(in the rows, 128 means zero)
The rows below fall into families. The same turns and mirrors carry the whole set onto itself and the rows of a family onto each other. For each named row, which other rows are in its family? Write them in the order they are listed.
These 15 rows form 3 families of 5 rows each.
rona: [139 142 130 119 142 140 105 140 120 125 125 154 121 131 119 109 131 110
 156 119 151  96 161 143 138 150 162 161 128 122 102 120 139 117 115 159
 139 142 140  94 100 139 153 141 159 135  94  80 121]
rol: [145 133 112 132 139 167 110 153 152 109  98 147 104 136 140 163 115 166
 151 103 125 139  97 151 148 138 124 171 117 112 132 105 144 136 136 129
 113 131 110 126 136 113 121 110 138 135 120 133 118]
goba: [116  94 150 121 112 129 128 136 159 139 154  99 127 125 136 128 175 128
 127 153 120 158 110 125 124 116 113  94 120 105 137 128 125 104 104 105
 129 108 109 108 137 104 140 135 111 142 129 153 126]
Teni: [118 138 109 120 140 132  83 111 141 136 109 103 133 122 118 124  98 138
 125 142 127 150 122 114 115 148 117 139 118 107 156 126 113 154 121 129
 110 148 111 160 130 146 146 135 110 110 143 127 106]
pupam: [ 95 107 141 141 134  93 110 125 139 139 172 110 146 138 151 105 146 127
 113 114 149 170 121 118 112  97  98 105 139  87 132 147 113 113 111 136
 111 129 121 121 134 134 151 134 126 118 145 155 109]
Pebaz: [119 134  93 130 142 130 121 131 128 103 116 152 120 134 119 134 101 146
 146  49 158 141 121 145 129 135 129 173 106 116 129 125 145 141 145 164
 106 140 134 107 126 127 123 128 138 113 131 116 102]
ren: [112 116 164 127 127 127 110 125 122 148 155 127 138 131 119  93 161  78
 138 143 140 112 155 128 118 140 151 117 138 122 104 148 121 100 103 145
 143 131 124 108 109 128 154 151 146 143 108  96 138]
sozut: [ 90 120 145 131 132 114 103 117 136 142 139 100 148 117 116 107 144  94
 117 153 114 146 143  97 101 141 120 110 126 110 132 142 111 125 102 121
 135 131 106 144 120 133 152 149 116 118 136 130 125]
kipa: [148 124 134 129 122 170 134 154 147 129 117 159 108 145 141 150 142 127
 161  94 140 116 110 168 155 142 156 159 122 123 105 108 150 103 123 145
 144 128 136 101 112  99 134 130 154 148 105 118 142]
vivuk: [126 106 151 120 110 142 150 152 154 135 149 135 126 133 135 130 187 109
 152 122 127 129 128 146 135 125 148 115 120 109 107 119 140  83 103 128
 155 109 128  79 109  99 150 145 145 146 107 134 146]
tabim: [121 106 123 135 116 135 145 128 120 132 133 170 123 149 128 117 131 119
 156  63 183 119 135 153 142 137 149 146 108 120 109 127 139  93 133 174
 131 131 152  91 126 132 149 132 151 137 115  95 123]
laga: [127 110 123 131 135 142 116 145 151 115 124 114 115 118 142 153 127 160
 129 135 110 168  98 114 129 128  98 132 119 118 151 123 135 138 118 105
 118 121  97 143 146 109 129 115 105 136 138 154 111]
vefi: [100 100 148 144 124 104 146 144 130 138 161 153 142 139 144 101 161 105
 140  98 163 138 148 118 122 111 127 105 123 107 104 138 122  75 108 152
 149 121 142  95 119 136 169 133 141 129 122 131 120]
Lona: [145 151 101 121 149 146  94 134 125 127  99 143 114 130 131 130  79 138
 142 119 147 118 133 134 138 159 139 174 121 134 132 113 134 152 125 147
 126 158 140 138 118 141 150 131 126 123 121  96 104]
merif: [106 122 111 139 145 111 107 127 129 117 143 114 126 132 148 132  94 141
 114  82 139 167 105 124 114 117  96 142 128 121 143 145 133 158 130 143
 101 145 124 139 139 119 125 128 109 114 157 150 103]

The rest of the family of sozut: rona, Teni, ren, Lona
The rest of the family of pupam: Pebaz, tabim, vefi, merif

The rows below fall into families. The same turns and mirrors carry the whole set onto itself and the rows of a family onto each other. For each named row, which other rows are in its family? Write them in the order they are listed.
These 15 rows form 3 families of 5 rows each.
Zutek: [ 68 118 108 116 151  91 135 116 114]
sefi: [112 123 112 142  96 131 141 107 116]
dibe: [115 144 120 121  97 133 140  92 112]
riza: [ 96 141 128 145 117 122  85  90 143]
penaf: [ 68 107 141 159 132 115 113  80 106]
povom: [111 159 123 130 155 140 109 117  93]
voped: [ 67 145 110 110 144 100 148 113 124]
Nidi: [119 138 109 122 109 141 136  88 124]
Gero: [119 148 127 110 159 119 116 111  87]
poki: [113 145 122 112 166 132 123  97  94]
vabon: [ 68 121 116 114 162  94 133  99 119]
pipof: [ 74 124 153 154 134 109 128  87  83]
vakul: [ 83 156 130 142 110 119  88 100 140]
kez: [ 92 144 136 141 122  94  86 110 137]
tar: [ 62 115 138 163 131 120 112  96  94]

The rest of the family of Gero: Zutek, dibe, vakul, tar
The rest of the family of voped: sefi, povom, pipof, kez

The rows below fall into families. The same turns and mirrors carry the whole set onto itself and the rows of a family onto each other. For each named row, which other rows are in its family? Write them in the order they are listed.
These 30 rows form 5 families of 6 rows each.
bok: [139 133 128 188 135 152 139  80  97 149 145  58 146 128 172 175 161 113]
pul: [126 163 115 161 142 130 115  74 117 161 176 127 109 122 162 115 168 131]
sobe: [ 91 149 107 176  75 135 141 100  78 136 129  79 111 114 174 132 149 146]
Tebu: [143 138  90 188 143 137 131 122  80 146 144  96 153  95 123 106 153 144]
pav: [132 148 130 205 103 153 136 122 118 136 194  74 152 106 133 151 162 161]
nadi: [139 130  97 178 142 112 128 124  83 156 166  82 154  75 141 122 142 142]
Naso: [ 95 125  97 175 116 144 138 114  63 138 116  85 109 103 155 129 158 139]
kov: [126 191  97 181 146 108 115  83 123 154 161 101 126 123 149 112 157 132]
gili: [113 133 128 180 108 131 139 119 118 133 193  82 170  91 133 141 174 141]
vogu: [111 143 109 166  83 124 155 113  77 154 119  75 129 113 157 121 147 142]
geg: [137 170 136 168 143 141 133  81 108 155 148  70 115 124 162 160 164 101]
falu: [ 98 133  92 195  91 122 145 102  73 152 120  71 118 131 148 137 158 139]
vopuz: [113 139 108 176 145 147 131 138  88 137 162  98 147  72 127 119 165 137]
tad: [ 98 152 110 193  91 155 125  94  92 176 167 118 143 126 184 127 147 163]
Gisiv: [108 117 125 192 113 153 135 106  97 176 175 126 127 117 179 125 155 167]
lut: [118 145 128 181 147 156 128  76  96 164 146  55 130 137 181 154 163 114]
fovir: [131 146 111 205 138 152 116  74 122 148 141  62 129 127 165 161 153 110]
Viko: [140 176  94 173 133 129 118  84 126 139 158 114 115 125 145 128 159 101]
bivi: [104 135 115 181  89 132 157 115  75 127 134  68 101 110 157 128 164 132]
vip: [141 127 133 191 112 130 133  96 124 117 181  76 154 101 140 160 175 150]
taru: [ 92 124 120 180  96 145 129  82  92 157 170 112 107 127 182 126 167 168]
Moma: [119 137  98 167 148 128 119 117  79 152 130  95 152  78 148 112 139 140]
nul: [142 165 129 193 135 146 141  83 111 149 129  47 129 132 168 153 151 133]
bekuv: [103 136 123 202 106 132 129  79 105 168 170 117 148 133 172 123 167 178]
Saku: [121 174  94 156 134 120 123  93 104 144 158 126 117 134 148 124 175 119]
nedar: [123 181  94 181 125 143 115  77 123 139 153 119 137 130 157 106 169 123]
kosaf: [120 140 118 197 110 162 121  81 110 164 180 123 133 125 188 112 150 160]
mepan: [123 144 154 184 123 163 145 115 107 140 183  68 152  98 151 161 177 135]
kipe: [136 148 115 184 166 138 113 120  75 139 149  92 141  75 144 125 147 138]
didog: [112 148 152 178 111 145 124 109 133 128 185  84 145 105 129 146 178 146]

The rest of the family of kov: Tebu, pav, falu, nul, bekuv
The rest of the family of pul: Naso, geg, vopuz, taru, mepan
The rest of the family of lut: Gisiv, bivi, Saku, kipe, didog
The rest of the family of vogu: nadi, tad, fovir, vip, nedar

The rows below fall into families. The same turns and mirrors carry the whole set onto itself and the rows of a family onto each other. For each named row, which other rows are in its family? Write them in the order they are listed.
These 32 rows form 4 families of 8 rows each.
zun: [168 112 136 130  82 117 149 106]
mivu: [134  89 135 128 108 126 101 127]
zokuf: [149  99 180 138 114 144 150 143]
kasef: [148  93 138 128 142 128 157 103]
supa: [153  82 147 136 141 128 157 114]
Sabe: [176 131 154 142 130 146 115 141]
tep: [171 124 156 147 133 137 104 140]
pud: [173 129 147 148 129 135 106 142]
Sogob: [164  97 132 124  92 117 131  98]
rara: [134 105 127 134  98 129  98 132]
mul: [170 136 144  87 130 124 132 146]
rep: [127 110 129 140 107 129 100 137]
Roki: [146 119 179  99  97 110 137 130]
kiduf: [117 128 131 116 122 143 152 112]
voga: [166 136 139  90 128 130 142 149]
kiv: [146 131 185 104 109 110 125 129]
zat: [163 109 135 123  88 108 138  98]
siti: [154  84 157 131 144 112 155 119]
gevi: [149 123 179 111  88 110 141 127]
tuvek: [114 124 125 110 128 136 141 138]
mov: [161 110 137 125  87 112 130  97]
vori: [140 105 124 141  97 132 101 136]
lelap: [155 106 173 149 116 152 153 139]
medi: [153 102 179 144 111 154 145 138]
sov: [112 123 129 115 134 139 146 131]
mef: [149  83 141 122 140 135 158 118]
zopa: [156 105 171 132 107 165 144 151]
kapi: [163 136 139  87 121 129 140 147]
zumim: [115 128 128 111 138 129 149 128]
Tevu: [153 118 173 102  93  99 134 131]
kikit: [165 144 143 151 134 131 116 134]
Ronub: [164 120 128  95 126 127 134 158]

The rest of the family of kasef: zokuf, Sabe, Sogob, mul, rep, gevi, tuvek
The rest of the family of siti: zun, mivu, kiduf, kiv, zopa, kikit, Ronub

The rows below fall into families. The same turns and mirrors carry the whole set onto itself and the rows of a family onto each other. For each named row, which other rows are in its family? Write them in the order they are listed.
These 32 rows form 4 families of 8 rows each.
Zaf: [124 146 101 121 117 116 144  99 128 152  91 112 122 106 128 118 141 121
 114  92 151 111 137 119 101 131 136 137 134 128  97 127 141 130 125 161
 201 141 100 165 110 158 116 139 106 103 126 148 101 143]
Gam: [137 148 124 137 139 101 107 100 153 148 155 148 125 104 100 120 137 127
 165 108 139 136 128 127 121 122 138 140 120 160 107 147 113 139  96 149
 190 122 126 141  85 102 131 134  92 156 117 141 126 112]
Mifan: [117 107 111  70 132 138 110  98 117 149 129 112 127 114 125 110 128 130
 162  99 115 137 126 128 123 131  88 149 101 128  89 117 124 114 111 142
 109 133 112 130 133 100 110 121  77 113 122 119 141 118]
nula: [129 174 148 155 110 120 153 141 121 145 136 137 112 118 142 142 105 122
 135 118 120 119 131 129  87 135 142 133 126 139 140 135 113  86 130  94
 142  92 125 135 124 140 124 183  95 138 145 125 118 111]
nalib: [149 155 132 128  96 138 128  92 109 142 102 106 137 107 126 140 147 142
 117  87 155 113 123 101 102 111 131 151 128 140 117 127 132 138 137 149
 186 124 111 163 110 155 105 133 124  99 122 138 117 138]
kekav: [131 175 147 105 129 154 115 120 148  97 125 121  93 119  96 166 173 121
 118  92 148 125 133 119  97 126 105 147  92 131 129 114 141 121 151 131
 142 140 147 101 140 149 140 156  84 117 116 142 128 124]
pep: [123 122  94  85 142 167 128 100 121 132 126  94 123 121 132 137 104 140
 146 111 114 136 136 130 109 128 107 128 109 116  94 115 105 100 102 128
 116 152 108 135 104 108 120 143  72 113 136 115 143 133]
Toko: [144 169 167 116 137 146 120 127 132 106 118 101 122 123 121 167 170 112
 110  96 142 110 132 131  98 143  99 158  94 149 110 111 138 131 139 119
 160 135 136 107 128 144 158 154  93 125 129 166 118 125]
rovil: [140 141 110 137 118 134 139 115 116 158 122 110 137  79 144 130 118 147
 104  96 139 116 136 127 105 126 149 141 150 148  95 125 132 139 114 168
 171 124 104 179 112 138 104 133 109  92 129 136 121 132]
fiti: [128 176 142 119 125 123 136 119 127 108 127 112 118 124 122 150 156  96
 118 106 152 124 128 131 100 119  90 159 101 134 129 130 174 132 136 119
 140 151 128 116 140 152 132 159  89 149 123 166 122 129]
soti: [115 128 125 114 129 103  98 107 154 152 146 158  99 103 112 126 132 152
 167 110 118 119 118 138 129 119 121 123 108 157  98 134 133 136  94 146
 158 127 135 117 117  96 144 139  61 165 121 141 128  94]
Vup: [148 143 113 140 142 134 141 123 148 128 127 169  82 121 132 145 145 160
 135 108 133 130 114 126 133 135 163 140  97 114 112  83 129 135 140 122
 159 115 140 106 144 126 132 120  97  62 126 147 119  89]
Muki: [116 157 128 152 133 140 149 129 141 153 161 112 129 100 130 140 111 135
 131 112 120 110 140 155  98 135 141 135 124 139 124 109 133 100 101 102
 162  82 132 138 101 131 103 189  92 120 144 125 124 122]
zel: [120 143 139 122 112 100 146 137 103 155 100 170 109 154 160 151 142 147
 130 132 158 116 127 131 128 133 133 139 119 153 124 110 112 126 136 113
 120 157 142 148 132 118 151 135  90 114 123 124  93 158]
muvu: [131 135 109 125 133 167 113 130 129 125 103 150  91 132 125 133 133 162
 140 116 124 115 115 104 151 135 140 144  96 114  98  90 118 135 131 113
 167 121 129  92 120 109 125 135  77  75 124 154 138  96]
Damek: [127 154 136 120 111 104 145 140  98 167 115 183 110 147 141 152 146 127
 124 116 129 132 130 123 120 124 111 134 144 149 132 122 119 138 131 110
 126 160 128 150 145 138 146 148  84  88 117 135  93 142]
vibi: [121 148 134 169 131 145 154 138 126 140 128 126 116 123 140 129 113 138
 134 130 144 119 124 159  95 123 120 136 119 130 121 106 108  89 103  92
 142  96 119 146 118 140 134 181  88 149 156 130 123 136]
Dala: [149 145 136  89 135 110 117 130 121 106 152 136  90 112 137 109 149 108
 152 107  98 117 135 135 115 141 141 110  93 147 118  73 127 127 104 158
 157 123 151 152 127 132  93 105  69 132 133 126  99 134]
nuboz: [130 170 148 124 129 142 134 135 161 113 114 109 108 125 114 132 171  92
 109 100 155 122 118 120 106 143  93 140  93 131 105 120 143 126 142 118
 154 152 140  96 113 146 137 141 105 115 124 165 124 117]
Vula: [138 138 107 126 125 101 103 120 159 161 141 140 127 115 101 108 133 142
 178  99 133 130 131 133 123 143 157 125 106 131 106 132 125 135  89 144
 172 128 136 129 107 108 125 138  69 161  96 146 118 105]
zer: [109 151 127 119 117 113 142 122  96 148 122 162 129 157 152 151 134 146
 138 100 166 135 113 118 101 122 118 154 129 163 112 126 122 134 147  96
 143 161 120 156 150 124 156 149  82 118 115 154  99 134]
vame: [121 157 129 155 105 132 154 147 133 166 138 136 107 111 130 142 122 126
 118 129 129 132 125 145 106 115 120 141 116 140 130 127 115  96 107 116
 151  86 113 143 126 134 114 193  88 137 161 108 128 120]
darib: [131 118 101  82 138 149 123  95 128 139 123 107 116 114 137 123 104 132
 128  97 126 154 124 127 124 100 119 127  84 137  90 119 115 108 100 137
 110 134 108 132 126 104 111 141  93 129 144  96 144 128]
Mevu: [129 131 106 142 130  89  93 133 153 153 135 144 118 121  99 113 132 147
 150 110 120 126 145 132 117 116 133 123 108 143 104 141 142 127  78 158
 188 128 147 146 106 109 144 139  75 145 119 148 130 118]
Vez: [134 142 118 117 167 159 107 112 129 107 103 161  93 120 128 150 134 159
 128 110 127 130 126 114 153 123 162 135 100 134 100  81 124 132 135 114
 164 117 125 106 145 101 142 131  93  92 134 144 130 107]
sem: [148 153 142 104 131 120 133 151 135 112 138 112 100 107 164 134 151 132
 126 110 118 124 131 130 123 128 133 103  93 131 123  68 134 119 129 128
 142 119 160 134 149 141 100  84  79 110 133 122  89 132]
tirut: [147 158 139 104 132 118 113 157 125 118 145 134  90 121 139 109 153 108
 164 108  98 127 127 132 126 138 139  92 107 129 113  84 149 124 104 127
 135 139 156 152 148 150 103 104  85 110 114 133 104 133]
Puziv: [141 160 141 114 128 106 111 143 131 131 126 128  76 128 165 127 143 115
 156 115  99 116 142 119 118 131 124 100 105 145  99  90 141 116 104 150
 138 131 173 146 139 134 107  94  83 126 140 119 116 139]
zasub: [123 128 106  78 130 137 133 111  94 137 134 101 134  99 132 118 101 119
 145 112 128 138 131 139 124 119 120 137  94 138 100 140 110  96 107 126
 113 127 103 129 108 121 120 150  91 111 119  91 137 130]
Kaz: [132 137 146 118 103 103 122 143  99 135 121 183 119 162 146 132 130 145
 130 102 135 137 140 118 105 136 125 133 125 160 146 100 112 134 143 126
 129 161 132 147 145 126 151 126  82 103 116 135  90 127]
Guke: [133 137  96 124 159 161 120 116 115 116 113 174  95 102 110 125 129 153
 142 104 136 131 123 125 134 119 145 131 103 135  93  86 102 123 123 128
 152 104 131  96 143 120 133 136  80  77 117 127 141  95]
digas: [142 149 117 125  98 135 138  95 118 163 104  98 150 107 143 137 140 137
 138  86 154 114 137 126  91 150 132 141 136 145  99 113 124 134 125 162
 197 131  98 153 103 152 116 135 107 112 123 135 110 119]

The rest of the family of kekav: Gam, nula, nalib, Dala, zasub, Kaz, Guke
The rest of the family of zel: Zaf, pep, muvu, vibi, nuboz, Mevu, Puziv
The rest of the family of Vez: Toko, Damek, Vula, vame, darib, tirut, digas

